(in the rows, 128 means zero)
Each path below is one point turned by a fixed rotation once a step. After each direction that follows a path, write how fast that rotation turns it, in deg/step (0 if it stays still).
Each turn is a multiple of 5 degrees from 10 to 175, or 0.
Each row of a path follows its step; steps can be skipped.
path 1
step 0: [123 124 127 142 127 125 123 130 125 127 116 125 122 125 128 124 131 130
 123 132 137 121 125 130 116 137 123 130 133 124 141 138 135 130 130 111
 137 126 122 115 127 123 123 134 116]
step 1: [119 122 120 124 137 126 130 131 124 128 124 135 117 141 137 116 131 128
 124 137 132 135 128 124 119 126 127 133 132 121 120 125 126 132 126 125
 115 138 126 114 130 120 132 127 142]
step 2: [122 132 139 127 135 123 136 128 123 135 138 134 132 130 127 126 130 139
 140 138 135 139 133 131 132 133 126 138 132 135 140 136 126 117 139 128
 127 135 132 127 133 115 129 136 127]
step 3: [131 136 130 134 129 122 135 118 123 134 125 129 117 131 129 115 119 131
 122 123 131 122 123 128 122 129 130 116 124 130 141 134 124 126 134 113
 119 125 138 133 133 133 128 141 139]
step 4: [118 127 128 129 139 114 118 135 144 130 117 130 117 138 131 122 128 131
 138 130 127 123 126 133 131 131 123 122 134 130 130 128 142 130 138 119
 138 128 133 127 125 125 130 122 135]
step 5: [132 127 132 128 133 131 139 130 128 122 133 128 128 143 127 123 125 129
 137 129 133 134 145 123 115 137 127 135 138 125 135 120 139 131 127 131
 131 127 132 120 132 139 132 136 142]
step 6: [133 135 130 134 133 123 122 129 124 124 132 119 125 130 125 127 132 137
 138 128 119 119 129 122 123 126 123 141 135 121 132 125 114 129 143 121
 128 131 135 134 126 116 122 144 132]
step 7: [129 119 129 131 141 127 134 112 135 139 124 122 126 129 130 131 128 125
 131 117 122 128 114 122 123 128 140 131 119 130 129 127 137 131 140 130
 123 128 140 120 125 124 132 132 140]
step 8: [117 124 129 137 131 135 134 130 129 136 124 122 117 126 133 117 124 128
 134 127 128 122 136 121 133 135 122 141 118 128 133 123 143 126 128 122
 147 125 126 126 127 127 131 136 120]
step 9: [126 132 132 127 125 126 133 128 125 125 124 133 125 136 135 119 132 128
 122 127 123 120 139 126 113 113 121 139 128 136 113 131 133 138 129 128
 124 122 128 123 132 123 134 142 138]
step 10: [126 132 136 139 134 130 126 125 133 137 133 126 120 142 126 131 143 131
 132 135 126 125 129 132 131 132 124 136 123 135 122 130 122 117 144 144
 126 124 135 122 133 125 118 130 127]
step 11: [129 122 128 147 129 122 134 120 122 124 119 124 137 136 136 117 119 129
 116 117 129 128 122 131 128 135 132 138 121 131 138 129 130 123 130 129
 127 116 134 128 137 130 122 131 133]
[130 129 128 125 129 130 128 130 127 127 129 126 129 130 127 127 129 129
 130 130 130 131 131 128 129 125 127 128 129 125 128 129 124 128 129 133
 126 125 130 126 130 124 129 130 128]  90
path 2
step 0: [121 137 130 121 123 127 136 119 123 120 127 133 125 128 132 122 129 133
 143 127 126 141 133 128 118 128 123 127 118 131 131 128 124 132 125 130
 125 133 120 129 125 123 121 121 120]
step 1: [128 136 121 128 122 128 124 130 119 121 127 120 126 127 128 112 137 139
 129 123 130 139 138 132 132 124 123 125 120 134 119 128 125 129 132 123
 124 133 124 125 130 127 122 135 122]
step 2: [124 135 134 117 117 125 126 134 117 130 127 130 129 141 133 119 132 128
 122 123 121 134 130 136 130 134 121 125 134 129 119 129 127 137 130 124
 122 132 123 125 119 127 132 130 125]
step 3: [133 134 131 122 133 130 129 123 119 136 133 131 128 145 138 129 133 135
 126 127 124 130 138 132 127 130 119 129 127 128 127 131 131 126 134 134
 123 129 117 118 136 134 131 135 128]
step 4: [122 131 124 124 134 135 123 123 126 119 134 127 119 140 134 132 122 131
 130 114 127 126 134 133 133 124 116 132 130 129 127 136 133 125 136 129
 134 134 123 123 124 127 140 127 128]
step 5: [126 127 130 130 125 131 138 124 121 127 127 138 122 137 137 128 126 133
 140 130 122 120 133 136 131 122 123 129 115 130 125 143 131 131 130 121
 136 129 124 134 123 125 130 124 126]
step 6: [131 134 132 132 127 133 133 124 128 115 123 127 122 139 122 123 126 141
 139 126 125 127 138 135 125 124 129 118 126 131 120 131 126 121 123 120
 131 129 128 130 125 141 129 133 127]
step 7: [128 134 132 126 127 133 126 130 126 119 127 132 133 131 135 114 119 132
 126 122 122 131 129 136 126 140 129 120 120 129 118 137 132 122 120 122
 126 123 131 119 119 127 125 129 131]
step 8: [132 129 132 126 123 129 117 127 118 127 124 142 133 131 141 126 124 128
 132 120 122 133 143 126 122 134 136 122 128 123 122 131 127 125 130 122
 130 130 129 125 138 130 127 135 130]
step 9: [128 129 135 126 123 127 128 135 127 122 127 136 127 125 129 121 122 134
 133 119 128 125 137 123 124 132 123 130 131 125 128 133 132 119 141 126
 124 139 129 112 133 131 140 125 124]
step 10: [134 120 131 127 127 130 129 143 116 127 136 135 128 129 128 125 122 127
 128 124 119 125 130 132 131 120 124 139 121 129 126 137 127 126 140 117
 134 128 131 121 129 136 130 132 126]
step 11: [132 128 142 123 130 129 129 135 120 125 129 134 128 138 122 128 117 131
 138 121 125 122 129 134 118 122 124 135 131 134 126 132 120 126 127 128
 126 123 131 137 132 138 135 122 133]
[127 126 127 125 127 127 125 127 128 129 125 128 130 127 126 127 125 128
 128 130 131 131 128 129 129 131 127 125 128 124 127 127 129 130 128 123
 124 128 128 125 131 127 127 130 126]  55
[130 130 127 127 125 125 127 128 129 125 127 127 131 129 130 127 133 128
 123 128 127 128 132 125 126 128 128 126 128 127 127 128 129 126 127 127
 125 127 130 129 126 127 127 127 129]  60
[129 128 125 129 124 130 130 126 126 126 127 123 129 128 127 126 127 129
 129 128 127 129 124 131 126 128 129 130 125 127 129 128 124 127 125 125
 128 127 128 131 129 129 131 125 127]  65
[128 127 130 129 130 128 131 127 129 128 128 130 129 131 128 123 130 128
 128 130 128 128 126 126 131 131 130 130 125 125 129 132 125 129 130 129
 127 125 128 125 128 125 126 125 126]  155
path 3
step 0: [125 126 123 121 123 143 118 130 129 122 130 134 121 115 130 114 129 125
 126 144 123 124 132 133 130 129 128 129 131 131 125 124 127 122 129 124
 131 123 139 122 134 138 138 135 127]
step 1: [129 123 131 128 130 128 129 118 124 140 137 126 128 134 124 134 131 117
 118 133 129 136 116 125 125 139 121 132 125 129 123 121 125 127 134 134
 118 139 140 129 124 119 131 115 127]
step 2: [131 143 133 126 121 134 123 122 123 133 118 128 133 138 130 128 123 135
 134 122 138 131 131 132 136 132 126 125 129 121 124 115 142 139 131 127
 131 131 120 128 136 136 131 132 135]
step 3: [128 121 132 140 135 132 126 131 125 119 128 135 123 122 130 137 124 124
 128 141 131 137 141 130 139 116 138 133 126 135 127 120 121 124 130 133
 129 126 131 125 124 123 137 140 133]
step 4: [128 128 115 127 140 126 133 123 137 136 134 130 124 138 133 122 127 122
 124 122 130 142 125 124 132 133 135 122 129 130 132 133 131 130 128 142
 120 135 129 134 134 118 119 127 117]
step 5: [125 141 132 119 127 131 115 131 130 131 131 123 133 118 141 117 124 128
 129 131 142 126 127 130 120 117 129 127 135 132 124 125 138 131 124 123
 129 124 126 120 130 137 120 133 126]
step 6: [144 111 134 127 143 133 120 123 128 122 130 127 134 121 128 133 136 123
 130 138 121 129 126 131 122 134 133 136 132 127 127 120 123 124 138 134
 125 120 131 124 125 130 133 125 123]
step 7: [126 131 137 116 129 133 137 112 131 132 125 137 121 142 130 122 126 127
 122 127 126 130 120 128 125 144 128 122 133 130 126 127 130 141 123 121
 125 130 119 136 128 118 131 131 127]
step 8: [126 134 132 124 125 132 131 133 132 133 134 130 143 123 132 135 122 128
 124 144 132 127 145 128 131 122 124 128 123 129 121 127 130 138 128 130
 138 131 121 127 119 136 126 134 140]
step 9: [141 118 116 131 133 133 122 125 135 121 127 134 126 129 126 133 118 124
 131 131 117 137 136 121 136 132 129 120 123 121 123 130 133 121 138 123
 121 124 139 128 128 120 122 128 125]
step 10: [129 144 128 121 120 129 141 127 135 131 134 125 113 133 142 125 134 131
 127 125 132 133 126 125 124 122 122 128 127 140 126 116 134 132 123 122
 117 127 134 129 128 125 126 128 120]
step 11: [134 124 119 122 136 135 118 132 129 139 124 126 135 123 137 137 133 128
 137 131 131 122 132 135 121 122 118 135 135 132 134 122 126 130 135 135
 129 134 131 127 133 136 128 131 144]
[131 130 126 127 126 130 131 127 128 125 130 128 133 132 127 127 127 131
 126 128 130 126 125 130 128 125 127 127 131 130 129 127 131 127 126 128
 129 130 127 128 128 125 129 128 126]  130
[131 129 125 131 128 128 130 133 130 130 130 127 126 128 131 127 128 128
 131 129 129 131 129 128 129 123 128 129 128 126 128 132 128 128 128 127
 128 125 129 129 131 125 126 130 126]  65
path 4
step 0: [127 125 127 133 129 126 127 131 124 136 119 126 131 128 134 136 123 127
 144 123 125 143 126 119 119 126 131 128 131 132 111 140 132 134 124 124
 129 131 126 138 122 139 123 118 121]
step 1: [133 129 127 135 136 125 127 126 126 121 133 123 122 138 132 126 133 143
 129 126 126 131 129 119 130 139 119 123 128 142 123 117 123 114 121 129
 124 123 133 124 134 118 121 125 128]
step 2: [119 127 133 123 130 122 135 130 142 135 139 133 126 124 135 126 122 123
 130 127 131 137 130 131 136 129 127 133 127 125 132 124 137 127 126 143
 120 126 118 130 121 127 133 113 142]
step 3: [120 118 122 130 124 135 120 146 129 129 128 128 127 122 124 118 123 131
 129 116 126 124 128 111 122 123 129 126 135 126 130 132 123 134 116 126
 140 130 131 125 134 126 131 120 127]
step 4: [122 131 133 130 131 121 131 130 128 119 131 129 128 139 127 125 136 130
 127 128 127 126 133 133 131 134 133 116 131 133 118 130 121 142 132 145
 125 130 131 128 145 132 120 137 135]
step 5: [127 132 128 122 118 131 133 123 127 137 123 130 143 135 123 120 134 129
 130 133 122 128 135 130 128 136 122 127 118 129 141 118 133 143 122 125
 130 121 124 130 123 122 135 117 130]
step 6: [118 123 123 137 133 130 128 123 129 123 127 131 128 119 125 136 120 143
 136 136 123 117 125 132 126 118 140 127 132 120 120 122 125 134 114 128
 140 124 127 127 121 132 122 127 128]
step 7: [137 133 127 142 119 133 127 123 128 118 122 136 131 133 128 128 127 120
 124 118 133 127 135 127 140 124 132 130 125 143 122 125 118 134 124 131
 118 138 125 126 124 118 122 130 127]
step 8: [125 121 124 119 127 126 126 130 130 138 130 122 126 127 136 122 138 129
 135 131 123 126 122 132 131 139 127 137 123 124 126 129 133 139 127 126
 112 131 132 127 113 132 112 120 119]
step 9: [134 134 124 131 123 128 126 121 141 129 137 131 117 129 118 131 118 133
 129 123 135 125 119 130 122 129 123 129 140 133 118 127 129 130 121 118
 130 116 140 125 133 129 130 117 128]
step 10: [117 119 133 133 134 128 138 136 126 119 140 140 122 132 132 130 137 117
 134 119 132 134 138 136 138 125 131 133 131 135 136 120 130 127 130 118
 127 129 126 129 134 129 123 130 128]
step 11: [128 120 118 134 115 124 123 129 130 139 126 115 134 124 136 106 135 125
 132 131 131 126 127 134 132 122 125 125 137 122 132 130 136 129 126 127
 126 135 134 125 135 128 132 126 134]
[132 126 129 131 127 125 126 126 125 129 125 129 130 128 131 129 127 131
 130 129 127 127 129 128 131 127 129 128 128 127 126 127 127 124 127 129
 127 126 125 131 125 125 128 127 128]  60
[126 128 131 127 125 128 128 125 127 132 126 128 126 125 129 125 126 129
 127 129 125 129 128 130 124 126 128 128 131 129 131 131 126 127 124 128
 128 129 130 129 126 131 128 125 126]  125
path 5
step 0: [128 129 128 133 126 130 116 117 127 128 125 121 128 130 115 119 127 125
 131 122 133 119 130 120 131 131 112 114 127 120 125 127 137 116 128 123
 140 127 125 133 125 126 124 132 130]
step 1: [128 124 122 128 126 140 126 136 122 138 126 124 131 123 126 134 133 110
 126 136 115 121 120 129 129 118 121 131 130 112 135 134 134 127 126 125
 123 133 127 122 126 125 124 134 127]
step 2: [125 121 128 135 121 129 125 137 121 116 126 133 133 132 135 137 134 127
 128 128 117 120 130 125 132 138 127 123 123 127 137 132 115 125 121 138
 132 131 138 129 114 132 135 129 134]
step 3: [130 132 138 135 138 123 128 131 122 123 128 137 129 129 123 134 135 121
 129 127 135 127 122 130 128 132 137 126 129 136 134 142 133 116 130 127
 136 131 126 114 132 134 138 119 118]
step 4: [126 131 125 133 137 135 138 131 139 125 133 130 129 129 124 124 135 126
 140 123 131 140 123 117 122 140 126 123 124 136 134 133 133 146 126 125
 129 132 128 125 127 125 117 129 122]
step 5: [130 135 126 128 119 132 133 128 140 134 115 128 120 130 133 133 128 146
 122 128 126 142 122 125 130 125 115 133 120 130 137 126 131 119 134 131
 133 131 133 125 132 128 124 128 121]
step 6: [127 137 124 114 113 140 140 124 130 127 131 125 128 124 129 128 127 124
 134 136 133 128 132 139 126 139 130 129 132 120 122 125 137 125 133 138
 136 123 134 128 127 128 137 127 126]
step 7: [135 127 135 124 120 141 124 124 123 134 134 123 135 131 124 119 123 130
 128 134 128 123 137 133 121 131 133 132 118 134 135 120 124 122 115 124
 137 126 116 117 125 132 120 128 134]
step 8: [128 114 127 127 125 121 124 133 124 131 117 123 130 114 120 125 128 127
 132 136 132 123 116 131 132 131 124 137 133 131 126 127 119 134 123 120
 138 118 128 128 123 138 121 129 117]
step 9: [132 120 117 132 127 131 125 123 122 108 128 132 129 123 122 127 130 130
 123 129 135 116 133 116 128 130 118 132 128 123 129 129 126 126 134 133
 129 137 115 134 125 121 128 125 116]
step 10: [131 114 133 127 128 126 132 119 134 135 135 133 122 121 128 137 137 121
 121 122 130 131 131 130 130 120 127 118 127 112 132 146 128 123 122 133
 132 132 123 128 123 127 123 129 124]
step 11: [114 130 124 135 130 136 120 121 133 127 136 125 129 136 129 141 125 126
 125 134 119 124 126 122 126 126 128 117 129 134 137 133 135 129 128 127
 138 122 134 137 120 139 129 138 126]
[130 126 129 126 126 130 129 130 129 125 128 131 129 131 132 130 128 128
 124 128 131 128 127 131 130 128 129 129 124 124 125 129 127 128 129 132
 129 129 128 129 127 126 131 128 129]  95
[131 126 124 129 128 131 126 128 129 128 125 128 128 126 131 132 128 132
 126 130 128 126 125 126 131 130 129 128 132 130 129 126 126 129 130 128
 127 128 131 127 128 129 128 127 130]  110
[126 126 124 128 125 128 129 129 129 125 132 129 130 128 127 127 128 127
 131 126 126 130 127 124 130 130 129 129 129 128 127 127 130 130 126 129
 130 125 128 132 129 129 128 125 131]  160
path 6
step 0: [135 128 131 127 128 127 131 120 127 129 126 149 127 123 120 125 122 117
 128 130 132 137 131 128 115 122 113 122 130 135 135 123 125 132 133 136
 120 135 122 133 139 132 134 125 115]
step 1: [128 130 146 130 125 132 133 124 123 120 120 133 132 138 122 125 127 114
 133 118 132 130 140 130 127 112 131 126 128 127 129 140 139 128 132 134
 132 130 135 121 115 119 130 131 135]
step 2: [123 122 127 120 139 122 116 127 124 126 136 137 141 123 127 118 115 129
 126 135 124 135 124 127 131 123 136 121 128 119 142 124 135 124 144 127
 122 127 136 127 125 124 129 123 133]
step 3: [132 130 130 124 132 138 121 116 120 127 128 122 123 119 123 127 115 119
 133 131 137 130 128 118 132 125 117 126 135 136 132 135 132 133 131 137
 125 116 126 129 142 114 132 124 118]
step 4: [127 127 137 133 132 122 130 122 125 125 129 138 130 140 123 130 131 114
 118 121 119 126 127 132 121 122 132 126 136 130 134 123 128 130 138 150
 132 134 134 126 135 125 136 138 120]
step 5: [130 136 132 117 128 127 129 125 120 116 135 123 124 135 119 126 117 131
 137 127 124 143 120 132 122 117 131 133 135 126 133 135 138 126 140 125
 125 132 128 126 117 121 135 128 139]
step 6: [128 126 129 122 136 129 119 123 117 123 128 141 141 117 115 118 121 126
 132 140 126 122 129 121 125 121 120 121 134 135 125 122 132 131 134 129
 123 121 122 138 131 135 128 135 127]
step 7: [132 130 131 124 110 133 132 116 129 122 134 138 127 123 117 127 130 118
 122 122 129 123 130 124 132 118 131 124 129 130 130 144 133 127 126 144
 125 125 137 128 133 113 130 130 125]
step 8: [118 132 133 123 142 123 130 122 127 131 137 136 136 140 132 127 115 123
 119 130 126 136 129 135 121 133 132 133 138 131 141 132 136 125 129 138
 121 127 141 134 120 127 133 132 135]
step 9: [137 134 135 121 137 135 122 122 126 129 133 130 127 129 125 119 125 128
 138 137 124 130 126 134 130 109 122 131 131 134 137 134 126 127 135 123
 119 122 112 133 134 117 139 121 127]
step 10: [124 122 141 133 130 131 130 126 123 115 137 133 132 130 118 117 126 116
 120 126 126 117 132 120 119 124 132 113 135 133 118 122 127 137 129 140
 126 125 123 127 130 120 131 125 130]
step 11: [121 136 120 126 121 119 122 121 111 114 133 131 129 130 126 126 127 129
 123 120 126 125 122 139 131 128 132 136 130 129 132 139 135 119 141 138
 123 128 136 132 126 112 127 125 135]
[124 129 130 128 129 127 125 127 130 131 129 127 127 126 125 127 128 132
 129 125 129 132 126 129 130 129 128 129 128 131 130 127 129 130 131 128
 130 127 126 133 125 129 126 126 128]  115
[127 131 130 130 128 127 130 129 128 129 126 127 130 130 128 132 127 128
 129 128 127 127 127 131 129 128 124 130 128 129 131 131 127 132 128 130
 125 133 130 127 126 130 130 127 126]  95
[132 128 131 129 129 128 127 131 129 127 128 126 131 128 126 128 131 129
 126 126 125 128 131 127 129 123 127 125 129 130 128 130 126 128 125 131
 132 128 129 128 128 129 125 127 125]  120
[126 126 131 130 126 129 127 133 129 123 129 127 131 124 129 126 128 125
 130 129 126 128 126 130 127 126 126 129 125 126 127 128 129 130 129 127
 129 127 126 128 126 129 128 128 131]  85
